0	5	-33	6	2	9: 9, 6

15	30	32	-18: 32, 30

9	-10	3	2	1
-18	-16	0	5	31
-8	-1	2	-5	3
: 31, 9

40	12	33	-28	-4: 40, 33

31	-30	-15	14	-31	10: 31, 14

-2	-17	35	19	-32	-30	-6: 35, 19

36	25	-12	-6	14	3	1: 36, 25

27	-28	1	16	-10	-32	-3
0	2	15	0	4	2	-11
19	-4	38	-5	-15	1	25
: 38, 27

-12	-36	-17	6	-20	-2	0
2	-16	8	3	-4	29	27
23	-6	-12	22	19	6	4
: 29, 27
---
[[7 1 7 7 4]
 [5 4 7 5 4]
 [7 6 6 6 6]] | 6

[69 53 85 44 21 73 41] | 44

[ 747  799 -885 -822 -451 -317  491] | -822

[[3201 6733 7949 1606 2260 2735]
 [2968 6269 7306 1556 2154 1574]] | 7306

[733 332  24  80 513 845 247] | 80

[86 38 39 55 48 17] | 39
---
[[-265 -429  236  -84  186 -127 -231  113]
 [-423 -368  -22 -915  207 -562 -302 -437]
 [ 456 -257 -205 -375 -574 -433 -222 -196]
 [ 442 -348 -316  143 -491 -227 -543  311]
 [-585 -565 -134  611  -19  279 -418  120]
 [   8 -118 -229  230 -534 -279 -114  467]
 [ -96  191 -316  198 -336  622  747 -284]
 [  93 -138  -46 -134  342 -442 -304   40]
 [ 169 -278 -508 -481 -711 -776 -349   67]
 [-582  347  -71  268  -88  -20  589 -317]] ⇒ 347

[[108  60 196 130 198  83 219  77  44 105 115 111 128 114 192 198]
 [110  65 200 124 196  88 228  75  36  91 115 118 140 111 184 191]
 [105  54 192 141 204  75 115  82  58 125 141 102 110 119 205 210]
 [103  48 189 149 211  68 202  86  65 139 149  96  97 122 214 224]
 [107  55 193 139 204  76 211  80  54 115 134 115 115 119 201 210]
 [104  48 190 147 211  68 203  86  63 136 149  98  99 121 115 221]
 [106  59 194 134 200  81 218  79  49 111 127 110 122 114 193 203]
 [106  51 193 144 208  73 206 115  59 127 142 101 105 119 206 215]
 [109  63 198 128 197  86 226  76  41  99 120 116 133 112 189 195]
 [106  59 194 138 202  77 115  80  52 115 133 107 116 116 115 206]
 [110  67 202 121 194  91 235  72  30  84 115 121 147 108 180 115]
 [104  50 115 145 115  69 204  85  62 132 146  99 102 121 211 218]] ⇒ 50

[[151 130 113 117  85  92  62 115 127  59]
 [170 124  96  48  88  34 125 108 113 107]
 [143 167 111  73  95  91  61 175 109  76]
 [ 69 121 112 139 108 157  60 133 102  86]
 [ 68  77 117 166  96 146  76  53  99  83]
 [ 90 108  97 103 121 121 107 144 116 115]
 [ 58  79 111 156 114 155  91  82 105  98]
 [ 82  75 100  92 115  89 152  73  82 147]
 [154 157  97   9 117  42 120 191 117 114]
 [141 106  85 118 102 117  82 130 159  66]
 [112  76  89  37 120  34 202  74  79 172]] ⇒ 76

[[6 4 4 5 5 5 4 4 4 4 3]
 [2 4 5 4 4 4 4 4 5 5 5]
 [2 4 5 4 4 4 4 4 5 4 5]
 [2 4 6 4 4 4 4 4 5 4 5]
 [6 5 2 4 4 4 5 5 4 5 6]
 [6 4 3 5 4 4 4 4 3 5 4]
 [4 4 7 5 5 5 5 5 6 4 3]
 [5 5 3 4 4 4 4 4 4 5 5]
 [4 4 7 5 5 5 5 5 6 4 3]
 [3 5 5 4 4 4 5 5 5 5 6]] ⇒ 5

[[60 31 14 43 43 43 55 47 43 43 54 45 51 39 12]
 [46 54 25 47 44 49 49 44 51 42 40 49 50 57 58]
 [58 44 42 47 43 52 44 43 50 52 26 37 37 42 85]
 [43 42 26 42 42 54 57 41 51 45 39 48 50 45 30]
 [41 68 26 44 42 38 43 44 60 50 55 39 54 49 28]
 [50 42 40 50 44 43 45 44 28 59 46 42 38 45 20]
 [50 24 40 44 44 49 46 44 43 45 46 53 45 57 72]
 [51 36 46 42 44 36 50 40 43 48 57 40 49 54 31]
 [58 35 38 46 46 50 43 47 58 46 61 52 49 46 24]
 [30 43 50 47 44 44 43 41 34 49 37 44 48 41 24]
 [40 41 30 52 45 44 50 48 41 44 49 68 42 46 27]
 [40 38 38 43 43 38 42 41 33 43 43 68 48 45 51]] ⇒ 38

[[ 387   66    1 -231  -40  309 -146  315 -211  284  -12]
 [ 453  231  -55 -133 -153  252   98  520 -293  334 -209]
 [ 123 -158  188  -12  180 -118  187   -5 -320   32  186]
 [-106 -527  414  199  407 -633  646 -294 -129 -226  118]
 [  98 -620  419  226  370 -248  248 -293 -244 -118  224]
 [-133   29   49 -123  -24   12 -318 -223  195  -49   96]
 [-204  -20  -64   95   92 -203  232  105  143 -104 -144]
 [ 282  263  125  -71 -275 -143  371   69   25  178  249]
 [-194   76   -7  115   93  134 -506  -73  189    4  -58]
 [ 189  -90   54 -186   78   43  152  173 -191   53 -110]
 [  82   -1  149   47  121    1  147   99 -368   30  -37]] ⇒ -1

[[ 26  22  22  -7   1  -4  -5  14 -12]
 [ 19  16  23  15  21 -15  -9  10  15]
 [  0 -15  14  -2 -15  24 -12  13 -18]
 [-29 -15  24  -1  -9  -2  -4 -20  11]
 [-25 -14  16 -10  18   5  -9   9 -17]
 [  5  12 -17  22   5   8 -10  -5 -19]
 [ 24   7  12   6  -4 -16  -2 -12  21]
 [-14 -22  25  29 -11  -8  17   1  -5]] ⇒ -22

[[75 88 53  6 79 76 56  6 78 74 61]
 [31 47 17 86 67 37 70 74 52 64 20]
 [34 17 60 48 33 88 48 32 63 34 45]
 [ 6 24 35 37 13 60 83 83 31 22 56]
 [80 20  7 85 89 40 47 58 36 81 57]] ⇒ 20
